In the rows, 128 means zero.
One turn moves every row onto another: examples first, then more rows asked
surob: [ 96 105 136 116 141 109 127 120 129 124  99 175 119 138]
keve: [115 117 137 128  98 117 140 135 154 122  90  99 121 129]
fosal: [108 114 124 103 114 136 176 139 141 117 113 121 132 165]
diso: [134 122 104  97 131 125 166 122 132 102 125 111 153 153]
boko: [119 106 110 120 141  85 109 113 119 123 138 148 123 141]
gev: [134 128 101  97 141 128 144 111 124  95 112 129  93 129]
mepa: [139 147 139 141 135 151 118 117 125 120 110 134 141 112]
sus: [118 124 118 133 141 133 119 104 177 119 100 144 114 152]
zolu: [ 84 125 156 146 143 126 146 136 108  92 128 148 123 137]
ros: [121 119 125 107 137 121 147  99 119  98 141 127 175 135]
Rogi: [ 97 142 144  85 140  99 128 107 152 102 116 121 154 116]
kes: [105 110 145 127 117 146 137 113 109 111 136 139 165 129]
mif: [109 130 133 142 139 122 126 140 102  83 133 119 158 113]
pafa: [108 116 155 126  97 102 110 122 136 114 142 105 122 122]
fuv: [ 95 135 112 128 157  94 152 121 126  90 130 107 151 137]
rif: [ 81 129 130 136 128 128 153 169 130 110 109 115 127 146]
nurug: [ 98 112 132 136 113 107 105 137 141 110 136 102 155 115]
dotas: [153 147 123 139 136 116 120 133 144 141 126 115 135 147]
bar: [ 65 132 140 103 140 114 136 141 161 117 134 128 118 150]
lemi: [116 118 112 128 168  90 134 108 135 105 141 149 126 152]
tef: [118 142 133 108 129 146 121 128 120 114 147 132  84 135]
kag: [130 119 143 134 133 141 128 133 115  87 146 144  93 132]
dake: [ 94 128 121 103 132 150  95 107 160  99 121 136 121 121]
mavu: [133 117 137 122 125 122 114  88 164  79 120 126 112 129]
Gom: [126 102 104 109 121 112  99 125 165  98  99 131 129 133]
vaz: [152 145 122 129 135 131 130 165 148 110 123 108 134 141]
Duzub: [100 103 147 119 110 151 156 137 118 116 121 150 133 152]
Loni: [131 131 152 110 129 139 105 134 170  96 104 151 127 137]
gov: [127 133 115 126 149 109 167 156 124  86 114 116 121 153]
tipat: [103 148 146  86 141 103 125 146 156 129 131 135 126 151]

kag turns into vaz
tipat turns into boko
Where do these go?
fuv turns into zolu
Rogi turns into surob
Gom turns into dake
kes turns into fosal

One turn moves every row onto another: examples first, then more rows asked
loseg: [137 106 139 160  99 131 143 110 112 113 109 135 134 149 147 118 122 143
 172 135 108 124  81 138 121  94 116  85 151 146  85  92 142]
Kegib: [113  90 137 104 120 139  62 128  90 100 142  99 165 128 144 115 131 155
 153 142 115 125 118 111 101 122 144 113 114 104  95 112 129]
rek: [121  99 166 142  79 133 130 114 120 113 148 131 102 143 160 157 100 147
 150 118 107 149  81 128 118 126 150 107 109 133 144 139 133]
vite: [118 147 171 141 102 129 103  85  88 110 124 122 140 131 145 136 130 127
 160 163 148 145 101 117 121 146 125  95 121 133 115 151 125]
mapo: [ 91 106 142 124 132  96  93 116 144 137 145  99 104 140 159 142  89 132
 185 149 112 114 113 158 115 126 103 128 137 114 166 135 124]
rigi: [ 97 106 148 122 130  74 104 118 148 152 152  97 115 132 140 138  87 120
 177 135 108 121 135 140 116 126 110 132 142 130 141 121 115]
Feluz: [ 84 100 138 139 134  80 100 115 143 148 151 104 119 136 159 142  90 113
 183 155 111 134 115 153 113 136 103 128 141 120 141 131 108]
Fudi: [ 94 110 147 132 130  85 103 110 140 142 149  97 114 139 169 154  89 117
 174 152 114 117 111 167 121 121 106 130 145 130 150 126 110]
povov: [120 100 143 160 105 128 147  99 125 121 106 125 128 158 145 122 122 141
 176 122 118 121  99 138  87  83 127  89 146 139  91 104 155]
mef: [123  85 150 111 135 131  69 124  79  89 144 103 163 121 136 113 110 157
 167 154 116 131 108 114 101 121 143 103 119  94 106 135 134]
vuz: [ 84 126 153 141 124 128  88 131 104 119 140 127 105 108 153 149 111 141
 166 122 143 150  86 112 119 133 129 144 133 136 114  99  92]
refik: [106  79 146 114 124 134  61 123  78  95 142  96 163 115 143 109 117 159
 150 145 114 124 114 126 107 133 145 111 121 104 105 136 122]
mugu: [106 101 158 116 137 133  79 118  99  86 148  99 167 122 146  89 112 147
 161 145 119 121 115 114 107 130 154 109 130  89 102 125 139]
Nep: [127 106 148 169 100 122 140 117 118 120 119 136 138 162 161 121 118 146
 181 127 110 125  93 137 110  84 116  91 133 150  82  94 147]
bidi: [126 115 147 155 101 132 148 110 132 114 120 126 138 160 147 115 126 142
 187 133 105 134  92 145 118 107 110  87 160 156  80 107 141]

Feluz turns into Nep
mapo turns into bidi
povov turns into mugu
Where do these go?
refik turns into Fudi
vite turns into vuz

One turn moves every row onto another: examples first, then more rows asked
Sozuk: [120 138 112  99 151 121  93 114 132 121 111 144 143 129 100 146 106 179
 135]
temak: [141 121 101 151 140 158  76 124 136 102 128 156 145 139 114 131 119 129
 103]
rubad: [141 158 107 134 158 154 153 155 120 149 117 170 131 146 126 138 129 134
 126]
Bosi: [134 141 118 157 141 113 142 118 144 123 137 175 117  95 126 152 140 164
 113]
rarun: [150 130 145 153 138 146 137  93 132 116 144 152 123 130 157 144 142 179
 115]
mefan: [152 152 153 171 126 143 140 119 139 132 141 148 118 139 146 100 145 155
 135]
mekeg: [182 143 127 139 124 154 123 135 136 117 171 133 109 130 102 113 130 145
 129]
Fuz: [148 148 135 186 136 160 120 128 128 147 151 153 115 146  92 132 126 120
 123]
zapo: [117 118 118 134 156 133  94 107 137 131 131 158 110 108 146 124 120 180
 152]
kedar: [136 162 148 169 129 144 143 116 130 140 128 132 105 141 133  98 143 143
 128]
fas: [126 144 108 136 148 133 101 129 145 135 130 155 123 127  74 172 102 133
 125]
zava: [147 115  99 164 136 151  74 130 138 120 157 157 138 131 118 138 129 149
 109]
Deno: [129 113 108 134 142 137  94 119 114 153 114 142  95 126 126 136 110 179
 154]
Puda: [138 173 119 151 154 136 112 107 112 144  98 105 121 112 107 137 104 160
 116]
rased: [133 147 129 177 153 173 128 122 109 156 147 169 139 151 138 139 133 146
 122]
pud: [134 134 112 137 152 145  87 124 123 132 137 151 118 142  65 162 106 133
 129]
bimub: [156 129 147 169 125 160 140 126 104 133 117 164 140 141 101 142  98 156
 148]
beb: [143 144 139 150 134 116 154 104 146 128 128 158 123 105 141 146 137 169
 110]
nulob: [140 130 138 168 122 163 128 118  89 127 135 168 145 153 126 135 109 152
 153]
fozug: [129 173 100 138 160 133 105 118 108 152 110 113 125 127  92 145 104 165
 129]
Novo: [145 130 134 124 133 136  99 136  98 103 147 136 169 136 111 108 128 175
 125]
luve: [159 128 128 138 108 144 128 135 146 114 156 118  99 120 133 128 121 156
 116]
Zuvov: [140 163 150 178 131 129 141 117 139 141 120 138 116 130 133 103 141 141
 126]
riled: [146 123 134 148 111 155 121 116 141 122 143 116 110 123 146 139 109 176
 110]
libak: [124 163 121 128 132 116 125  95  86  93 130 147 125 124 119 129 132 131
 129]
kotu: [140 159 130 151 152 163 148 138 116 141 123 180 129 152 134 134 137 124
 120]
tafen: [129 159 117 138 130 145 128 142 119 156 152 151 151 124 133  90 123 162
 148]
Tuf: [136 151 142 181 141 140 120 127 121 125 154 155 112 137  81 136 131 115
 132]
muz: [150 145 106 148 166 159  78 134 111 135 170 147 117 144 105 150 137 145
 124]
mab: [138 116 105 125 134 150 108 130 103 168 128 135 113 142 115 143 104 178
 146]
zag: [144 156 136 125 143 122 115 114 148 118 104 140 135 128 142  98 146 181
 128]
Monif: [136 156 137 170 136 140 121 129 121 134 142 159 104 140  89 135 131 103
 127]
fazap: [143 157 137 123 145 112 122 116 142 106 102 137 126 134 142 104 144 170
 141]
morin: [143 151 109 124 152 137 101 115 107 150 142 119 135 127  93 160 108 191
 130]
riki: [140 151 124 104 132 135 127  98 104 103 141 128 160 143 129 136 126 174
 116]
Gen: [126 144 124 134 128 127 110 144 100 124 141 143 170 126 115  91 126 168
 134]
bil: [118 120 113 125 151 160  96  97 120  97 119 156 146 143 111 131 104 132
 117]
til: [160 128 137 158 138 165 132 105 124 136 120 141 131 130  74 147  90 161
 125]
lok: [178 154 124 144 185 140  94 146 123 108 123 140 116 129 105 131 143 148
 127]
Ril: [123 157 106  97 150 122 109 128 138 121  92 146 138 138 104 141 112 163
 135]
gobu: [161 155 118 161 182 149  83 142 129 121 135 155 104 132  99 143 142 145
 123]
fir: [129 151 132 110 131 124 125 113 139 115 117 139 140 135 154 106 131 181
 137]
kez: [133 148 112  90 151 123 103 121 133 121  99 157 140 140 109 143 115 164
 147]
pera: [131 147 116 139 153 126  97 135 138 129 124 163 115 124  66 165 113 140
 127]
fege: [135 161 120 109 138 104 122  99 100  91 135 131 137 128 116 129 134 150
 130]

Sozuk turns into pud
zava turns into nulob
mekeg turns into tafen
Where do these go?
Zuvov turns into fazap
gobu turns into kotu
Bosi turns into libak
rarun turns into riki
luve turns into Gen
kez turns into fas

One turn moves every row onto another: examples first, then more rows asked
dut: [137 100  98 114  97 145 132 144 137 127 136 138]
foleg: [144 110 103 110 165 145 126 151 122  99 152 140]
debin: [ 86 143 142 109 142 125 141 114 143 108 114 123]
sig: [121 131 103 122  92 113 146 131 113 117 129 134]
reb: [137  91 129 117 162 119 135 134 157 152 145 130]
nibu: [148 106 105 123 183 131 132 128 121 130 142 137]
duken: [131 126  90 114 107 127 146 141 113  96 132 138]
bige: [108 160 149 127 169 142 138 143 139 135 135 129]
bezor: [128 122 125 124  94 134 124 134 129  87 148 139]
sem: [108 136 122 117 164 136 116 137 149  77 128 135]
pevim: [112 160 145 131 171 142 132 147 141 130 138 131]
rara: [112 117 129  95 134 133 166 114 114 141 128 120]
Dosoz: [135  91 129 113 161 121 141 131 156 152 141 128]
Fof: [134 101 102 115  92 142 135 139 137 133 135 136]
Fefov: [112 166 113 127 160 140 141 124 166 112 131 128]
mik: [131 126 135 146 127 105 109 138 123 151 154 136]
vifal: [123 120 126 114  95 140 135 128 128  85 142 137]
mozor: [101 147 142 144 139 109 102 131 149 113 132 135]
muzes: [106 169 121 132 152 132 139 118 166 125 130 125]
Fafom: [131 110 121 114 165 125 154 108 117 151 128 125]
Zirak: [138  90 126 112 165 123 136 134 156 147 143 130]
Subup: [111 158 144 123 174 147 137 145 139 125 136 131]
Sop: [115 168 116 139 157 133 127 128 168 117 137 130]
Tagap: [134 130  96 134 101 112 127 145 115 106 140 142]
fes: [122 124 132 121  87 132 130 125 128  96 143 135]
mamo: [140 115 124 142 161 109 123 120 121 159 142 133]
Zimi: [137 101 101 119  94 141 128 143 137 131 138 138]

Fefov turns into muzes
nibu turns into Fafom
Where do these go?
sem turns into debin
Zimi turns into dut
foleg turns into rara
Dosoz turns into reb
Subup turns into bige
fes turns into bezor
duken turns into sig

One turn moves every row onto another: examples first, then more rows asked
Kuda: [149 102 122 100 133 129 121 173 131 149  96 109 120 170]
sas: [128 144 143 130 110 112 116 125 119 131 139 156 157 126]
vapo: [136 112 134 112 143 129 136 159 137 158  91 108 116 172]
sivog: [124 154 125 122 112 117 110 127 112 115 137 145 157 124]
Tun: [142 154 132 121 110 110 118 128 120 141 147 157 155 123]
koro: [141 101 104 125 115 149 129 170 117 146  97  99 116 160]
gane: [139 115 131 122 146 133 131 161 134 161  90 107 115 169]
soge: [146 111 118 121 105 135 130 185 131 146  95  94 118 159]
seko: [156 163 113 115 102 121 126 106 117 133 145 134 137 133]
Podag: [156 166 117 115 109 122 129 112 117 141 147 144 143 131]
sefot: [123 153 123 127 108 115 109 119 114 112 135 136 151 125]
Voba: [128 160 116 119 113 124 113 119 109 111 134 137 152 129]
miliv: [145 121 122 137 113 139 137 176 133 158  93  93 114 158]
tepe: [143 163 110 117 105 124 122 106 113 118 140 128 139 133]
Vum: [137 108 133 102 138 126 135 162 138 154  94 109 117 173]
zar: [152 154 129 124 103 108 118 122 122 146 150 150 147 124]
lis: [139 166 110 116 113 129 120 111 110 116 137 133 145 132]
naf: [138 150 134 129 105 106 112 128 120 138 146 152 153 121]
Natim: [153 160 126 118 109 115 126 121 120 147 149 152 148 127]
lafi: [134 118 135 128 112 129 149 172 142 159  94  96 113 160]
rig: [145 148 141 132 109 115 120 123 120 147 145 159 152 125]
bup: [130 159 115 121 107 122 115 111 112 110 135 129 145 130]
luvez: [153 105 118 110 136 134 117 175 127 152  94 108 120 168]
zipe: [133 113 136 118 108 126 147 176 143 154  96  99 116 162]
gesov: [159 159 120 119 101 115 124 113 121 144 150 143 141 129]
tolag: [146 114 124 126 145 137 124 165 130 161  90 107 116 168]
Biz: [130 152 132 123 111 111 112 131 116 128 142 153 158 122]
dazu: [140 122 129 135 114 135 144 172 138 161  93  95 113 159]
nem: [150 168 110 114 110 128 127 109 113 128 142 136 141 133]
Delaf: [126 150 132 130 107 109 108 127 117 123 139 146 155 121]
liku: [133  92 110 115 111 140 127 176 120 141  98 104 122 159]
misuk: [143 110 117 135 122 146 147 158 127 170  99 104 109 160]
kam: [135 109 131 112 104 125 142 180 140 148  97  98 119 161]
Tepog: [120 144 135 124 110 116 112 122 115 113 134 147 156 128]
Sesa: [142 103 128  97 134 126 130 168 136 149  96 110 119 172]
muduk: [152 110 119 121 141 137 117 171 127 157  92 107 118 167]
buko: [158 158 109 114 103 134 123 106 109 123 140 133 140 137]
Luzol: [148 116 117 131 109 139 130 181 130 152  94  92 116 158]
Zulip: [145 108 107 134 120 151 137 163 120 159  97  99 111 160]
Vureg: [125 149 122 117 108 125 114 115 110 103 132 137 152 134]
genu: [126  88 122 110 110 131 134 177 127 144 101 110 123 159]
Bef: [140 108 124 114 103 129 134 184 136 145  97  97 119 160]
talo: [166 158 116 121 105 130 126 110 114 141 146 143 140 135]
nuzed: [136 106 129 130 121 137 154 159 134 174 101 110 111 160]
Mubat: [124  91 132 111 112 126 144 172 134 155 103 115 121 159]
zul: [161 154 129 128 107 122 124 116 118 151 147 153 145 129]
Bito: [128  98 136 120 116 129 153 164 137 167 103 114 117 160]
Ludob: [141 154 111 113 106 132 119 109 107 106 135 131 144 137]

zipe turns into miliv
Kuda turns into vapo
talo turns into Vureg
Where do these go?
nuzed turns into koro
gesov turns into bup
Podag turns into Voba

One turn moves every row onto another: examples first, then more rows asked
Gigib: [144 144 118 147  91 165 120 140 136 113 115 135 129 172 123 133 119 111
 123 100]
Biv: [144 151 110 151 104 147 121 127 114 127 132 119 101 175 124 139 115 118
 156  87]
linev: [122  99 117 151 121 105 114 142 106 166 112 129 138 146  95 112 103  87
  90 122]
roku: [117 124  83 146 128 119 119  82 137 142 151 103 131 116 116 142 109 107
 142  87]
zug: [ 79 110 118 155 147 124 111 135 118 139 152 143 127 122 133 126 124  98
 125 106]
Ladup: [129 151 120 143 127 153 126 133 109 162 158 109 142 168 144 125 143 117
 142 112]
Sinov: [115 118  95 152 113 142 113 100 146 115 128  96 116 108 105 135 114  93
 149  91]
duzem: [120 135  95 143 155 118  97 148 148 163 129 119 138 127 117 150 118 129
 140 127]
vuka: [127 160 116 145  92 159 125 132 115 122 114 116 116 173 136 119 113 102
 142 106]
Pamab: [132  79 108 158 123 123 131 151 124 154 101 119 123 154  86 109 109  76
 120 122]
boz: [103 129 102 152  95 146 119 120 140 121 121  93 130 111  89 104 128  85
 145 114]
dom: [135  99 116 130  93 101 148 117 134 130 119  96 119 158 119 120 130 105
  92 118]
Bigup: [ 99 140  95 147  98 125 129 114 127 152 138  99 154 122  90  91 133  95
 134 123]
tel: [119 110 103 154 112 127 163 107 121 142 100 141 123 132 115  96 106 122
 148 128]
divur: [ 96 131 130 156 133 118 127 149 147 152 146 133 101 108 107 142 125 115
 137 105]
zozeg: [152 134 101 146 126 141 129 134 135 153 160 134 139 181 131 141 138 123
 132  85]
Zodat: [104  90 125 139 106 103 140 135 138 133 133  95 132 165 102 162 147 102
 130  98]
tireb: [107 136  84 143 119 107 129  91 125 165 157 105 154 124 107 114 121 108
 133 106]
bizok: [102 133 100 138 143 115  93 147 139 151 139 133 160 144 129 123 104  95
 141 139]
zoru: [121 129 118 158 123  95 115 123 145 185 150 115 132 155 106 155 100  80
 137 121]
sen: [150 124  93 145 132 122 105 139 143 152  99 121 117 116 109 135 127 141
 157 108]
nipev: [130  89 137 128  98 109 135 105 122 128 131 102 146 151 129 130 129 104
  97 123]
dul: [121 107 136 141 125  99 114 130 117 181 115 131 147 128 116 146 101  96
  97 103]
les: [145 146 114 151 124 143 122 127 111 151 160 115 117 172 128 143 133 128
 156  92]
pigum: [136 121 101 164 128 122 123 109 145 168 102  99 113 147 105 171  94 105
 130 123]
dusot: [136  75 120 152 129 128 143 144 144 161  97 115 124 140 101 141 111  79
 148 103]
zon: [128 148 122 140  93 165 128 145 130 135 118 131 160 172 132 120 138 108
 122 112]
lapep: [139 100 102 165 114 144 115 112 121 152  69  97 116 134 115 135 124  99
 127 116]
kagi: [132 141 111 140 115 151 135 142 129 159 145 131 166 178 137 125 150 114
 127 103]
fepub: [ 93  97 101 154 134 129 134 109 101 132 124 147 140 136 137  97 111 102
 133 120]
melek: [117 112 129 155 107 101 100 132 119 180 146 122 146 148 117 110 130  59
 136 112]
Minar: [129  92 136 142 130 114 133 131 140 178 105 122 139 123 119 163 106  92
 134  93]
fudok: [150 114  97 140 105 119 105 132 132 135  90 137 127 127 118  96 117 112
 168 108]
suf: [128  95 119 159 101 131 100 126 105 159  95 112 137 135 123  98 145  71
 130 110]
Luvip: [111  84 143 134 107 110 129 116 125 129 140 101 154 154 119 157 140 102
 121 110]
romut: [158 136 106 150 111 150 120 133 139 124 141 136 117 177 123 146 119 120
 130  83]
kura: [120  99 108 137  98  97 151 136 144 133 119  91 111 167 102 140 141 103
 112 103]
ved: [119 160 121 139 107 162 128 136 111 143 130 109 141 170 150 111 132 101
 134 121]
mipon: [120 131 121 155 111 120 159 131 148 153 114 131 100 115  97 123 115 130
 151 118]
nolon: [120 119 102 136 112 116  99 137 129 133 114 145 154 144 130  89 102  85
 158 127]

Sinov turns into boz
nolon turns into bizok
Where do these go?
pigum turns into lapep
Gigib turns into zon
kura turns into dom
dusot turns into Pamab
fepub turns into zug
les turns into Biv

